In the data rows, the value 128 means zero.
Some points, each followed by its number:
183|128|119|128|148|158|139|96|125|136|128|115|124|168|49|143|87 0
127|135|69|86|135|84|143|117|125|128|178|147|172|92|146|120|205 1
60|29|143|167|147|174|132|170|156|131|64|111|133|164|115|138|105 2
76|145|96|152|167|60|110|207|210|144|69|141|186|76|137|133|176 3
99|108|155|176|101|136|110|121|92|118|120|174|118|126|222|117|101 4
212|91|43|150|139|208|92|147|58|118|129|53|142|131|166|206|121 5
168|117|130|27|52|130|158|103|99|98|188|199|128|214|158|72|173 6
164|78|174|151|118|100|157|91|134|121|156|128|118|182|103|117|118 7
152|90|122|56|162|137|136|140|230|95|115|116|103|88|179|107|129 8
182|114|72|74|110|208|152|169|118|164|100|94|157|131|105|174|148 9
186|80|127|119|77|238|122|156|134|145|102|159|118|148|177|114|97 10
197|155|44|183|122|156|97|154|138|86|122|126|120|121|171|122|102 11
184|137|93|159|84|154|120|112|118|89|111|92|128|68|198|126|125 12
108|141|135|102|88|165|34|171|51|110|137|225|132|145|168|92|113 13
98|85|95|114|79|154|94|152|132|93|117|131|121|169|86|91|64 14
88|96|71|64|171|132|104|148|128|69|87|97|110|85|123|125|155 15
118|140|147|96|148|109|88|131|135|83|173|137|118|129|167|99|116 16
158|125|125|194|95|189|130|97|80|147|138|57|79|153|144|117|42 17
161|77|167|121|157|147|115|136|138|98|114|117|119|84|36|130|190 18
110|121|153|125|96|123|176|128|115|167|115|159|122|115|113|147|181 19
179|136|90|146|143|110|208|127|142|150|138|99|85|105|97|158|211 20
101|14|157|86|138|154|180|87|230|126|149|75|132|182|155|95|80 21
255|119|125|92|76|171|155|98|129|133|176|150|121|163|160|73|122 22
111|138|153|117|152|98|147|140|134|95|153|189|142|148|139|176|151 23
70|136|134|70|129|128|124|146|192|139|131|179|133|87|86|177|134 24
93|148|108|169|140|127|98|105|98|106|217|82|111|180|193|107|57 25
146|132|168|160|183|68|158|47|163|149|162|81|140|142|184|121|77 26
160|136|94|123|74|189|109|142|55|160|89|139|160|156|115|142|117 27
132|101|113|54|174|106|129|185|204|111|119|82|117|102|139|132|106 28
155|44|140|154|116|161|138|148|137|138|105|130|139|148|152|88|65 29
117|188|150|147|156|106|196|77|116|139|174|74|101|81|156|107|97 30
108|127|187|132|111|150|98|169|117|124|89|164|102|128|118|156|159 31
30|94|137|74|148|117|124|204|141|131|75|84|131|96|92|152|114 32
217|206|170|127|128|94|106|81|101|152|159|209|128|119|164|117|188 33
130|173|142|122|124|119|89|86|72|134|207|94|115|132|140|68|108 34
78|206|201|153|107|71|150|99|108|152|84|164|125|100|135|146|152 35
164|192|106|84|115|144|101|115|75|143|158|189|143|103|176|169|163 36
156|188|141|109|126|143|67|141|56|111|118|176|115|71|77|168|183 37
44|114|166|116|131|80|155|107|141|113|123|122|170|109|153|114|149 38
113|83|255|129|126|178|133|102|168|130|116|61|67|119|110|80|73 39
104|165|140|129|122|82|149|91|126|178|124|76|144|91|68|189|175 40
98|174|175|148|116|64|182|73|141|172|134|168|113|108|145|112|112 41
143|182|137|130|65|107|100|72|106|97|163|149|177|153|140|104|91 42
97|158|88|69|156|126|131|127|180|104|99|176|139|78|106|156|132 43
117|111|140|132|116|114|226|100|150|207|102|40|95|82|83|127|159 44
154|83|213|134|137|137|152|115|131|129|147|135|70|67|32|153|169 45
79|122|159|179|123|212|100|71|82|141|168|103|104|128|56|110|111 46
132|129|161|156|82|162|147|101|165|131|143|113|96|91|109|132|106 47
131|174|82|171|111|111|118|102|66|163|150|152|145|84|153|169|215 48
130|140|82|108|209|34|96|144|192|79|120|145|111|151|168|117|125 49
151|131|76|103|72|158|84|148|77|145|132|194|147|121|93|157|165 50
133|107|163|128|134|128|156|80|156|138|182|83|123|167|127|95|119 51
81|145|102|107|125|136|137|166|143|121|139|106|143|179|170|123|114 52
107|177|176|175|190|58|184|86|149|182|68|157|143|100|38|167|188 53
23|207|199|148|160|135|57|110|95|118|139|184|162|74|193|138|91 54
70|120|67|142|124|158|128|104|122|170|133|51|133|201|124|129|108 55
115|159|117|131|192|69|169|85|175|143|143|54|111|120|137|112|128 56
113|152|189|202|102|147|215|40|201|153|141|72|129|103|128|82|36 57
167|171|129|115|164|113|97|107|63|104|182|169|91|141|169|146|127 58
152|131|146|116|174|116|64|86|135|86|210|123|136|123|128|119|98 59
94|83|156|157|62|208|141|144|159|161|95|90|115|121|110|130|43 60
112|143|106|171|143|106|145|120|101|93|146|92|134|176|192|157|115 61
New points follow, each followed by the numbers of its three nearest points above, nearest first.
98|106|181|151|123|113|127|113|186|98|122|175|168|94|153|124|128 38 23 16
132|156|97|85|154|91|115|146|175|113|163|152|107|115|188|142|125 16 49 23
165|101|155|122|125|132|56|117|88|107|177|79|46|151|86|83|113 34 59 16
143|119|199|182|72|240|164|98|164|157|92|28|112|123|67|89|8 60 39 57
73|142|120|126|149|31|98|137|115|92|164|154|114|177|142|84|181 16 23 49
149|146|140|161|104|129|163|136|163|160|101|84|142|87|166|119|116 47 12 19
125|72|93|87|91|188|85|146|138|97|95|191|150|165|178|137|91 10 14 29
119|112|160|141|136|124|147|123|84|142|179|117|103|103|82|133|215 19 45 18
173|90|176|113|135|150|153|93|130|144|155|90|115|138|177|89|151 51 7 22
155|164|154|77|148|124|75|115|115|102|142|150|80|60|66|106|164 37 18 16
110|114|176|70|119|177|54|192|83|126|78|151|131|73|76|162|126 31 37 32
179|121|171|129|79|216|128|143|154|78|107|114|66|75|84|123|63 47 60 39
93|135|142|120|125|131|103|122|70|163|135|158|132|136|132|118|163 19 31 50
107|55|136|101|181|148|113|177|139|93|137|97|86|86|18|149|138 18 45 15
114|161|133|168|178|21|149|139|163|111|87|148|133|110|102|168|206 53 3 23
129|162|83|116|177|115|92|178|106|139|120|140|113|151|182|166|118 52 58 61
188|76|184|151|102|128|183|120|155|184|81|149|118|137|132|106|74 29 7 47
134|161|108|161|91|94|116|100|144|117|109|157|174|135|117|169|103 42 23 61
161|57|131|138|147|182|97|125|108|130|113|81|70|188|154|89|99 29 17 10
111|90|136|114|129|133|145|130|127|138|127|109|121|180|183|79|110 52 29 51
73|139|64|77|129|70|120|169|156|114|112|197|165|211|255|90|76 52 49 16
200|112|181|168|118|156|191|115|98|156|72|130|145|103|141|190|143 19 47 31
100|160|108|157|82|133|112|155|90|128|107|170|217|162|153|179|124 27 50 52
70|96|80|118|138|185|151|201|160|110|125|64|135|81|37|205|181 32 15 9
53|112|94|84|97|99|125|210|186|146|132|239|187|125|79|186|175 24 43 23
210|195|148|137|94|184|142|111|60|152|159|114|99|51|61|148|150 37 47 45
117|99|74|171|77|193|119|136|94|145|99|74|176|115|210|141|125 12 27 5
84|147|93|168|148|138|110|139|67|152|150|92|125|99|116|117|154 48 34 55
151|99|48|66|109|152|114|130|126|81|170|144|136|154|111|80|98 14 16 52
98|91|54|94|140|146|140|215|148|133|109|92|115|116|49|192|134 32 9 15
141|196|140|130|136|129|155|128|66|105|107|133|93|47|53|185|233 37 40 20
158|108|122|101|141|155|106|172|122|113|130|163|106|125|96|166|175 31 50 18
143|93|168|153|199|61|145|151|123|98|153|132|83|111|90|93|187 18 45 7
148|161|124|91|177|198|77|109|134|110|181|127|112|130|126|123|112 59 16 58
103|98|54|43|153|70|131|155|120|130|127|172|135|170|153|116|171 1 52 49
116|166|118|138|151|155|113|54|122|130|100|80|111|213|58|117|72 0 55 46
151|197|134|131|105|140|106|101|83|119|163|177|163|177|171|92|105 42 58 34
44|90|81|115|166|124|148|132|115|160|115|30|137|96|71|172|132 32 40 55
98|88|129|126|160|83|110|146|153|165|93|133|129|217|158|100|103 52 29 2
212|208|160|147|105|104|112|74|118|126|112|164|111|101|157|92|154 33 42 58
111|136|155|146|114|160|67|97|135|148|179|141|146|164|168|74|6 25 42 34
116|161|96|160|141|139|155|124|119|138|111|123|165|79|186|130|135 12 61 48
141|49|197|104|166|108|166|128|211|114|94|117|119|92|151|123|125 8 28 21
133|40|128|77|70|146|151|177|255|95|29|175|175|215|196|86|13 29 21 14
123|119|115|88|128|168|72|154|156|74|124|178|134|129|98|135|78 14 43 16
161|127|141|181|100|70|132|90|179|147|212|132|178|154|255|44|56 26 25 42
120|83|119|185|128|127|190|153|141|151|78|118|134|164|33|160|163 19 2 0
91|179|143|161|111|98|141|88|142|171|153|106|135|213|72|89|85 51 55 7
179|111|129|110|155|101|179|148|210|128|146|114|117|132|159|78|198 8 20 51
178|138|95|70|170|146|96|73|115|101|181|64|115|125|116|128|77 59 0 34
128|205|145|94|158|143|90|157|106|118|130|76|88|93|130|149|116 16 58 37
172|89|65|74|121|204|66|134|128|113|122|126|155|146|150|88|107 10 14 27
145|127|106|140|105|112|133|97|111|138|107|104|112|118|154|129|144 12 19 61
54|120|64|78|132|80|58|157|169|130|153|174|193|198|238|110|79 52 16 49
87|122|82|142|139|74|98|165|87|45|166|126|147|173|178|121|137 61 16 52
